Where one turn sends some rows of the set: a few examples, then the rows asked
z_529: [  3  -9   6  -3   8   1 -10  13  30  -1  -9  12  -2  17  -2  -4 -10   5
  -9 -14   7 -15   7  20   2]
z_992: [  4 -20   1 -16  15   7   0  18  29   5 -11  18  -3   6  -6   9  -9 -11
  -4 -11   7 -15  -3   7   1]
z_557: [-12 -19   3  -2  12  12   4   4  28   8 -30   7  -4  10  -9   5  -1  -4
 -16 -10  16 -14  -2   3  15]
z_808: [ 17  19 -16 -15   1   3   1  12 -24  10  15   3   5   0  -2  24  11   4
   9   5  20  20  -5 -11  11]
z_10: [-19   8   8  25 -27   8   6  15 -19 -11  -7   3  -6  -2  -8   7   5   0
  -7 -15  -4  -5  -4 -16  16]
z_411: [  5   4   7   7 -21   0  -5  29   6 -13  20  10   7 -12 -16  18   5   6
   0 -17  -9 -12 -14   0   6]
z_280: [  5  -5  -1  -4  12   6   8  12  12  -2  -9  21   3  10  -2  -7 -20  -8
  -3 -10   0 -13  21  12   0]
z_349: [ 16  12 -19 -19  21   5   5  -2  -6  19  -3   1   9  10  -1  13   4   5
   0   8  30  16  10   1  16]
z_606: [ 22  14 -18 -23  14   2   3   9 -12  15  11   6   8   4   0  18   4   2
   7   6  23  17   3  -2   9]
z_577: [-24 -13   7  13  -7  13   3   4  14   4 -31  -3  -8   5 -12  11  11  -1
 -18 -12  16 -11 -13 -11  24]
z_708: [  8  -8   5  -9  18   1  10  15  28   4  -9  10   8  14  -5  -3  -5  -3
  -3 -14  10 -19  15   7  -4]
z_478: [  9 -14   3 -15   0   5  -4  31  15  -2   6  20  -6  -3  -6  18  -4 -13
   4 -13  -4 -10 -15  -2  -6]
z_926: [ 15  -3   7 -12   4  -3   5  32  15  -3  12  14   5   4  -4   8  -2  -7
   8 -16  -3 -16   3  -1 -13]
z_195: [-13   4  13  21 -29   2 -13  22  -1 -11   0   0 -10   5  -7  11  11  11
  -9 -19   0  -7 -18  -6  11]
z_711: [-20   1   8  25 -16   6   1   3  14  -4 -15  -5   7   0 -19   8  12  14
 -18 -16  10 -15  -4  -1  28]
z_265: [ 17  17 -10 -20  -8   4   3   8 -25   9  14   5   6  -2  -3  19  12   4
  12   5  19  19  -9 -15  12]
z_972: [-12  -3   2  11   7   9  11  -1  10   0 -27   9   2  14  -4 -10 -11  -2
 -14 -10   9 -13  21   6  15]
z_85: [  5  11 -13 -15   9   9   9 -15  -8  19 -13  -1  10  12  -5   6   9   9
  -1   8  35  14   7  -6  25]
z_982: [-14   6  14  20 -26   2   6  23  -7  -7  -2  -8  -1   0 -11  14  22   4
  -3 -19   3 -11 -14 -23  10]
z_374: [-24   3   6  26 -12  11  10   1  -5  -4 -25   0  -3   8  -8  -3   0   2
 -15 -12   8  -9   9  -8  23]
z_395: [  6  -7   1  -4  11   2   0  10  34  -1  -2  14  13   4 -14   3  -9   6
  -9 -13   5 -20  10  20   8]
z_999: [ 13  -3   3  -5  -2  -1  -4  26  22  -8  17  18  11  -5 -14  12  -6   3
   1 -14  -6 -16  -1  13   0]
z_614: [  4  14 -17  -8  14   7   6  -9 -11  19 -11  -6   7  10  -4  13  10   9
  -5   7  35  17   7  -5  25]
z_304: [-12   5   9  23 -28   3  -4  17   2 -11   4  -1   5  -9 -19  17  15  12
  -9 -18  -1 -12 -15  -7  20]
z_259: [ -1   7   6  11 -22   4   3  28 -17 -14  11  15  -4  -6  -4  10  -4  -6
   4 -14 -13  -6  -4 -11   0]
z_781: [  6  21 -13  -5  -6   5   2   6 -28  11   6  -6   4   1  -5  24  18   7
   3   5  23  21  -8 -17  21]
z_593: [  4  19  -8  -8 -14   8   5  -1 -28  11   3  -4   5   1  -6  17  19   8
   6   5  24  20 -10 -20  22]
z_44: [ -4  15 -16 -14   8   6   5 -15  -4  23  -9  -7   7   9  -9   8  17   4
  -1  14  27  10   2  -6  28]
z_569: [ 12  19 -16 -23  -3   1   0   6 -15  15  18   3   5  -2  -7  19  16  -1
  14  13  12  14  -8  -9  12]
z_437: [ -1  18 -14  -1   1   8   5  -4 -21  15  -7 -10   4   5  -5  19  18  10
  -4   5  31  20  -2 -14  28]
z_67: [ -6  19 -14  -7  -6   5   4 -10 -15  19  -3 -10   4   4 -10  14  23   5
   1  13  24  14  -7 -14  29]
z_645: [ 16  14 -18 -29  11   2   1   2  -4  19  12   7   8   4  -6  14   9  -2
  12  15  16  11   1  -1  11]
z_879: [  7  13 -18 -24  16   4   4 -10   1  23  -1   2   8   9  -8   8   9   1
   5  15  24  10   6   2  18]
z_725: [  3   1  11   5 -21  -1 -15  32   4 -13  14  11  -7   2  -4  12   2   5
   0 -18  -7  -8 -17   2  -3]
z_544: [-12  -6   8   9  10   5  13   2  24   6 -27  -4   6  17  -8  -4   6   4
 -14 -14  19 -18  13  -1  13]
z_903: [ 10   0   2  -4  -3   3   4  27  -1 -10  10  24   0   0  -1   3 -16 -10
   6 -12 -11 -10   8   3  -7]
z_45: [-11  -5   4  12   3   6   2  -1  30   1 -18   1  12   6 -17   1   1  11
 -19 -13  12 -18   8  13  23]
z_570: [-21   0  12  24 -19   5  -9   7  10  -5 -18  -5  -8  13  -8   2  10  14
 -18 -16  11 -10  -8   0  20]
z_495: [ 17  10 -14 -26  14   6   7  -6  -5  19  -2   7  11  10  -2   7   2   4
   5   9  30  14   8   0  14]
z_799: [ 23  13 -13 -28   6   4   4   4 -13  13  11  11   9   3  -1  13   4   2
  13   7  22  16   0  -5   8]
z_955: [-22   1  13  22 -12   6  11   6   7   0 -23 -12   1  10 -12   4  18   8
 -14 -18  15 -14  -1 -16  19]
z_883: [ -1  15  -9  -6  -5  10   8 -12 -19  15 -11  -7   6   7  -6  11  17  10
  -1   6  33  17  -3 -16  29]
z_281: [-13  -7   8  12   0   5  -8   2  25   0 -23   2  -3  20  -6  -5  -1  11
 -19 -14  14 -14   4  12  15]
z_135: [ -3  -9   8   0 -19   7  -4  31   0  -5   5  11 -10  -8  -9  25   9  -9
   2 -15  -5  -8 -27 -15   3]
z_938: [ 11  -4   7  -6  -3  -1 -14  28  19  -8  10  17  -3   9  -2   5  -8   2
   0 -15  -4 -12  -4  14  -7]
z_329: [  5   4  12   2 -18  -1   4  36  -3  -9  15   6   1  -3  -7  16  11  -3
   8 -19  -6 -11 -11 -15  -7]
z_40: [  1  21 -13 -12 -10   4   1   1 -21  14  11  -5   3  -1 -10  20  23   2
   8  11  16  15 -12 -16  21]
z_156: [-19  -8  10  15 -22  11  -1  18   0  -3 -13   0 -11  -4 -12  20  16  -3
 -10 -15   5  -7 -26 -19  18]

z_903 turns into z_259
z_781 turns into z_437
Now find these:
z_304 turns into z_711
z_85 turns into z_495
z_281 turns into z_529
z_879 turns into z_645
z_135 turns into z_156
z_982 turns into z_955

Where one turn sends some rows of the set: a few examples, then the rows asked
z_688: [  0 -12  -4  -1   4  -3   5  -7 -18 -21 -26 -12  16  -4   4]
z_648: [  5  -6  10  -3  -2 -13  25  25  16  15   6   9  11  -6 -14]
z_397: [-20  14   1 -25   5  -7  20 -15  -2  -7   8 -12   1 -17  -4]
z_159: [ -2  -8  22   9   1  12 -15  -7 -13  -2 -11   2   4 -20  -6]
z_904: [ -3  16  -7 -10  -4 -10  20  -8  31  -7  -9  14  10  -7  -5]
z_896: [20 -1 -2 -1 11  0 -8 10 10 20 -4 -9 -2  6  5]
z_303: [  7 -20  17   6  -1  12 -10   6  -4 -17  -6  -1  -3 -14  -9]
z_308: [ -6  -7  12  -4   6 -10  25  22  10  24  -7  10   4 -14  -8]
z_118: [ -4 -13  -7 -10  -5  -5   9  -2 -17 -24 -19 -11   9  -4  11]
z_515: [ -5  17  -6  -8   1 -15  26  -8  25 -10 -11   5  19  -9  -7]
z_735: [ -4 -10 -10  -6  -1   0   5  -2 -18 -15 -21 -15  17   5   8]
z_877: [  6  -7  12   3  -5 -14  18  23  11  20  -1  14   8 -11 -14]
z_619: [ -1  23  -9  -4   1   2  12 -15  25  -1  -6  16  13  -7  -7]
z_941: [-16  11   8 -15   5 -13  14 -14  -2 -12  22  -4   8 -15  -8]
z_120: [ 22  -6   3  -1   7  -5  -6  16  12  16  -1  -6 -12  -5   8]
z_148: [ -3  -7  14   4   9  -4  17  24   8  21   2   3   8  -6 -25]
z_880: [-18  18   6 -16  -1  -9  11 -20 -10   0  13 -11  15 -16  -7]
z_624: [ -3  18 -11  -6   0  -2  13 -12  27  -2 -14  11  18   3  -8]
z_49: [ -8 -14  15   6   8  16  -8   0 -12 -12  -6  -9   2 -14 -20]
z_139: [ -4 -14  18   2   7  15  -9  -4  -7 -10 -15  -1 -10 -24  -3]
z_912: [21  1 -2  0 10  0 -3 13  0 24  4 -8 -5 -3  9]
z_936: [-11  10  -1 -21  -4  -6  16 -13   3 -20  17 -13   8 -10 -12]
z_334: [  4 -13  15   5  -3  10 -15  -2 -10 -16  -6  -4  -5 -20  -8]
z_832: [-13  16  -2 -20  -7 -14  20 -13  -3 -10  16 -10  10 -12 -11]
z_900: [ -1  22  -8  -8   8 -10  15 -17  26  -3 -11   7  16  -5 -10]
z_696: [  1 -11  -2  -5   3  -3   5  -3 -17 -23 -17 -22   9  -9   9]
z_798: [ -4   0  16   3  -2 -13  19  15   3  28  -3  12  16 -12 -11]
z_632: [ -5  -6  -5  -4  -3   2   7  -7 -21 -13 -22 -16   7   2  13]
z_464: [ -8  22  -7  -4  -4  -4  22 -14  23   0 -15  12  13   1  -4]
z_582: [ -3 -10  18   1   5 -19  19  20   6  16   8  16  10 -11 -11]
z_352: [ -5 -10  -9  -2  -4   2  11  -2 -23 -16 -22  -4  18  -4   8]
z_82: [18  1  4  5  7  1 -3 10 11 24 -7 -6 -9  1  8]
z_793: [23 -3  7  5 12 -5 -3 15 18 15 -6 -5 -5 -9  3]
z_358: [-21  13   2 -15   6  -3  18  -9   2  -6  14 -12  12  -8 -24]
z_298: [ -3 -17  21   7   6   5 -11  -4 -11 -16  -2   6  -1 -19  -8]
z_537: [23 -3  2  3 16 -9 -1 14  7 23 -7 -8 -2 -2  4]

z_148 turns into z_358
z_397 turns into z_139
Now find these:
z_941 turns into z_298
z_537 turns into z_900
z_464 turns into z_632
z_696 turns into z_793
z_303 turns into z_648
z_334 turns into z_877
z_120 turns into z_904
z_880 turns into z_159
z_624 turns into z_735
z_912 turns into z_619

